One turn moves every row onto another: examples first, then more rows asked
Rem: [ -5  16  10  11  35 -13 -14   4  19 -19  -5  -1  -5  18 -44  -8  53  22
   3  47  -6  -4  -4  19  24 -16]
Gidi: [  9  32   2  10  44 -25 -13  13   3 -22   8 -25 -23  46  32   5 -13 -21
   1 -46  27  18  -5  13 -22 -11]
Zula: [ 16 -25  11 -22  39 -13  41  10  25 -14 -18 -42   4  11  -9 -12   1   8
 -36 -18   6  31 -15   3   7  -3]
fogi: [  2   5  11 -11 -36  26 -17  -8  13  -7  -2 -23 -14 -26 -12  -8   6   3
  16  23 -26 -40   5 -30  -1 -51]
zonev: [-26  12  19  -8  -3 -15 -32  -7  12   1  34  10 -25  -8 -29  -4  20  27
 -24  28   0 -21  -2 -33 -42  30]
Vanip: [ 28 -31   7  -8 -10 -18  23   6   3 -24  42   0 -22  -1  13   8 -47  34
  10 -24  33   1  -9 -14 -42  16]
Zitu: [ -2  43  -6  12  43 -26  -5  21  10 -39  17 -23 -35  48  16  -7  -6   3
   5 -26  31  32 -17  23 -11   5]
zelem: [-32  29  35  22 -20 -20 -20  -3  15  -7  48  11 -41  -2   1  20   3  26
   9  40   8 -25 -22 -22 -29  -3]
funo: [ 24  18  -1 -20  20  13 -10  12 -17   2 -25 -48 -36  19   1   9   3  -2
  27  13  29 -22 -30  16  30 -27]
les: [  8 -19  23  -6 -45  18  10 -21  11 -12  11 -12  -9 -11 -29  -6  -5  19
  11  19 -27 -28   5 -32   3 -45]
tob: [  0  24  27  31 -14 -10 -13 -23  37 -30  36  -4  15  -3   3   1 -24 -11
  -8 -20 -23  -8  34 -24 -38  -9]
bikur: [  7  15  16  -8  -2   8   9  12 -10   5 -20 -40 -43   9  -7  12  -2  16
  40  20  31  -7 -46  12  37 -18]
vog: [ 29 -24  23  -8  40  -2  19  10  11   3  -5 -16  16  13  19  10   6  26
 -17   6  19  42 -54  -1  -8  -2]
sali: [ -1  -5   4  -9  14  -6   0  13   3  -6  31  31  -3  -7  18   3 -26  31
  -4   3  39  31  -2  -6 -49  36]
mavu: [ 31  37 -17  19  41 -26  -4  -2   7 -33  10 -20 -28  49  16   0 -17   5
   6 -36  31  19   2  14 -35   1]
Zelub: [ 33 -18  27  -5  24 -13 -23  -9  14  -2  -4 -19  -3   9 -45   7  51  33
 -13  36  -7 -14 -33 -10   4   2]
kiv: [  7  29  -5 -28   7  -2   2   4  -7  -1 -37 -50 -44  17   8  14  10  10
  12   3  31   2 -40   4  30 -22]
nav: [  3  -2   9 -19 -40  19 -18 -15   0 -17   1  -9   5 -19 -24  -1   9  15
  32  21 -20 -30   2 -20  26 -36]
pasa: [ 13  15  14  20 -10 -15 -26  -4  35 -37  25  10   3  -7   7  -2 -12 -10
   7 -33 -13  -3  48 -18 -45 -22]
bopo: [ 12  15  18  18  -5 -24  -7  -9  50 -50  34   3  -4   7  -8  -5 -15  -2
 -26 -23 -13   8  50 -10 -34  -6]

Zula goes to Vanip
kiv goes to mavu
les goes to bikur
Where do these go?
vog goes to sali
Gidi goes to pasa

